Look-ups in named tables: a row name and a column name give one cell, copied from the table.

Table zom
fields: povud, lusoba, bagu, mekel, tek, gepekiz, nak, vegaz, sotota
seda: [3.9, 0.1, 7.0, 3.0, 7.1, 3.1, 6.4, 5.1, 6.5]
nenuk: [5.9, 2.2, 6.5, 4.4, 3.1, 6.5, 3.4, 3.6, 3.1]
vem: [5.3, 2.2, 6.3, 4.6, 3.2, 5.8, 4.0, 3.5, 3.2]
kal: [8.6, 5.2, 2.5, 5.1, 2.4, 4.6, 0.6, 4.9, 6.4]
sevid: [4.6, 7.4, 6.4, 3.3, 6.5, 7.8, 5.6, 2.6, 4.0]
vef: [2.3, 7.3, 3.0, 5.7, 3.0, 2.5, 5.8, 6.0, 2.5]

sotota of vef: 2.5
gepekiz of vef: 2.5
nak of vef: 5.8
gepekiz of kal: 4.6
tek of vem: 3.2
tek of kal: 2.4
bagu of vef: 3.0
mekel of kal: 5.1
mekel of vem: 4.6
mekel of sevid: 3.3

Table gaguk
,vav,netesem,pili,mun
fidor,100,131,100,41
kog,78,125,73,103
bir,67,114,94,111
roraser,97,85,101,126
sumoze,106,102,115,196
saviba,127,65,117,41
pegovat,107,166,78,52
zag,137,31,154,85
teb,166,146,192,110
taki,121,123,181,200
fas,77,110,64,107

saviba, netesem -> 65
zag, netesem -> 31
roraser, vav -> 97
zag, mun -> 85
taki, netesem -> 123
fidor, pili -> 100

Table vid
	dat	fid	dupule	lodamod	taz	suzuda	zus
gigupam	174	146	135	137	152	94	114
kug	133	142	146	135	156	123	152
salere	175	149	161	128	145	164	161
zalize	205	97	131	57	190	114	153
dumito	162	173	161	143	148	201	173
zabe	150	162	162	166	132	101	126
filu	172	185	166	175	117	149	118
laluf	139	145	136	162	143	114	122
tid	100	156	116	165	163	191	166

What is the taz of gigupam in vid?
152
What is the dat of zabe in vid?
150
What is the taz of zabe in vid?
132
What is the zus of zalize in vid?
153
What is the suzuda of filu in vid?
149
What is the dat of salere in vid?
175
What is the lodamod of salere in vid?
128
What is the suzuda of dumito in vid?
201
What is the taz of salere in vid?
145
What is the zus of tid in vid?
166
What is the fid of laluf in vid?
145
What is the dupule of filu in vid?
166
What is the zus of laluf in vid?
122
What is the suzuda of zabe in vid?
101
What is the taz of zalize in vid?
190
What is the dat of dumito in vid?
162
What is the dupule of zalize in vid?
131
What is the dupule of laluf in vid?
136
What is the taz of dumito in vid?
148

gelis.tsv
	fadi	fem	zol	vunut	nal	ligeb	fulif	fusele	parolav	laro
fude	-0.15	-0.02	0.57	0.20	-0.77	0.22	0.45	-0.13	0.33	-0.32
lenasas	-0.44	0.13	-0.27	-0.27	-0.05	0.01	-0.25	-0.37	-0.61	0.20
lur	0.05	-0.55	-0.35	-0.41	0.01	-0.57	-0.43	0.03	-0.14	-0.30
buk	-0.19	-0.21	-0.49	-0.58	0.09	-0.12	-0.20	0.06	-0.22	0.15
bar	0.31	-0.54	-0.13	-0.28	-0.01	-0.74	-0.45	0.18	-0.02	-0.30
kesav	-0.13	0.06	0.18	0.03	-0.28	-0.01	0.11	-0.29	-0.32	-0.39
bimibo	0.07	-0.45	-0.68	-0.62	-0.07	-0.35	-0.33	0.39	-0.06	-0.56
zikuri	0.01	-0.01	-0.53	-0.32	-0.13	0.12	-0.01	0.07	-0.14	-0.22
rafan	0.15	-0.27	0.55	0.31	-0.62	-0.18	0.06	-0.29	0.20	-0.13

What is the fadi of rafan in gelis? 0.15
What is the nal of bimibo in gelis? -0.07
What is the vunut of kesav in gelis? 0.03
What is the nal of zikuri in gelis? -0.13
What is the zol of kesav in gelis? 0.18
What is the laro of kesav in gelis? -0.39
What is the parolav of zikuri in gelis? -0.14
What is the zol of rafan in gelis? 0.55
What is the ligeb of lur in gelis? -0.57
What is the ligeb of bar in gelis? -0.74
What is the parolav of bar in gelis? -0.02
What is the fem of lenasas in gelis? 0.13
What is the vunut of fude in gelis? 0.20
What is the nal of fude in gelis? -0.77
What is the fem of bimibo in gelis? -0.45
What is the zol of bimibo in gelis? -0.68
What is the fusele of fude in gelis? -0.13
What is the fadi of bar in gelis? 0.31
What is the fadi of bimibo in gelis? 0.07

dep =
         ruludu  dotulof
koli       46.1      9.2
rinab     -51.4     54.9
kom       -60.2     42.9
fizap      67.4     64.0
vinulu     52.7    -17.7
vepal      72.5     -2.2
sos       -23.4     13.6
visi       37.5     -8.0
puzal      21.2     72.6
poz        79.3     82.8
gibinum    34.7    -42.2
zaf        11.5    -25.2

What is the ruludu of gibinum in dep?
34.7
What is the ruludu of rinab in dep?
-51.4
What is the dotulof of visi in dep?
-8.0
What is the dotulof of koli in dep?
9.2
What is the dotulof of puzal in dep?
72.6
What is the ruludu of fizap in dep?
67.4
What is the dotulof of kom in dep?
42.9
What is the ruludu of visi in dep?
37.5
What is the ruludu of sos in dep?
-23.4
What is the ruludu of koli in dep?
46.1
What is the ruludu of vinulu in dep?
52.7
What is the dotulof of poz in dep?
82.8
Which row has the largest ruludu? poz

pada:
          saz   med  tepi  porinul  sive
dazoduk  4.45  3.78  5.30     4.43  5.64
zos      4.56  4.98  6.18     4.63  4.85
pab      5.55  2.11  4.73     5.59  4.48
gomib    4.27  4.46  7.36     3.81  5.36
betuta   4.66  5.15  6.00     4.02  8.16
bab      6.82  5.56  5.76     5.07  6.21
rez      5.42  5.00  3.55     5.30  5.05
bago     3.41  3.90  4.46     2.62  3.66

What is the med of dazoduk in pada?
3.78
What is the saz of bab in pada?
6.82
What is the tepi of bab in pada?
5.76
What is the tepi of dazoduk in pada?
5.30
What is the sive of zos in pada?
4.85
What is the saz of zos in pada?
4.56
What is the tepi of rez in pada?
3.55
What is the sive of pab in pada?
4.48
What is the tepi of zos in pada?
6.18
What is the tepi of betuta in pada?
6.00
What is the tepi of bago in pada?
4.46
What is the med of gomib in pada?
4.46
What is the med of bab in pada?
5.56
What is the med of zos in pada?
4.98
What is the sive of dazoduk in pada?
5.64
What is the porinul of bab in pada?
5.07
What is the saz of rez in pada?
5.42
What is the saz of gomib in pada?
4.27

Table keva
|  | mulug | rek | fotufo | fom | zeralo |
|---|---|---|---|---|---|
| dorara | 317 | -258 | -255 | -88 | 183 |
| rimu | 123 | -588 | -285 | -20 | 49 |
| kapi | -572 | 526 | -31 | -540 | -417 |
| seb | -688 | -115 | -395 | -64 | -347 |
| nepu | 498 | -295 | -337 | -94 | 481 |
| fimasip | 387 | -223 | -909 | 83 | 686 |
| bab | -27 | 182 | -500 | -400 | 358 |

fotufo of bab: -500
mulug of dorara: 317
rek of fimasip: -223
rek of rimu: -588
fom of fimasip: 83
rek of dorara: -258
fotufo of kapi: -31
fom of seb: -64
mulug of kapi: -572
fom of nepu: -94
fotufo of fimasip: -909
zeralo of fimasip: 686
fotufo of nepu: -337

padesum
          fupani      pok  zibagas      bug      seb      mok  vudutol     lada
guleg    -24.863   23.717    8.513  -61.784   18.961   95.677  -41.765    4.586
fibatud   46.499  -32.163   -2.429  -44.755  -42.659   73.071   41.314   29.294
gek      -44.537   -1.543   -5.951   78.194  -55.760  -66.042   -1.156   19.468
fel      -73.208   35.552  -20.681    6.929  -24.144   17.361  -86.901    2.984
ganobe     9.810   18.405   22.517    2.330   20.567    8.294  -43.007  -40.181
mub       -5.358   18.845   35.182   41.224   34.170   -1.988  -48.743  -26.798
binozon    3.721    2.213   35.059   15.843    7.784    6.300  -17.935  -20.744
nunifo   -49.903   24.503   64.031  -67.611   57.345   48.288    2.477  -82.942
tupiruv   72.422   81.601  -12.862   68.323   12.833   74.734   -1.988   -0.149
mageguf   24.312   47.903   -2.553   16.513   15.532   80.086  -49.528  -12.456
sugilek   80.361   40.715    5.727   78.545   22.182    3.828   47.312  -13.519
kebus    -34.572  -52.268   24.455  -86.074    2.235   -5.537    3.500    9.046

nunifo, fupani: -49.903
mub, bug: 41.224
fel, zibagas: -20.681
tupiruv, pok: 81.601
binozon, zibagas: 35.059
mageguf, zibagas: -2.553
ganobe, zibagas: 22.517
ganobe, fupani: 9.810
sugilek, fupani: 80.361
tupiruv, vudutol: -1.988
tupiruv, lada: -0.149
tupiruv, mok: 74.734
binozon, seb: 7.784
fibatud, fupani: 46.499
sugilek, zibagas: 5.727
Which row has the largest vudutol? sugilek

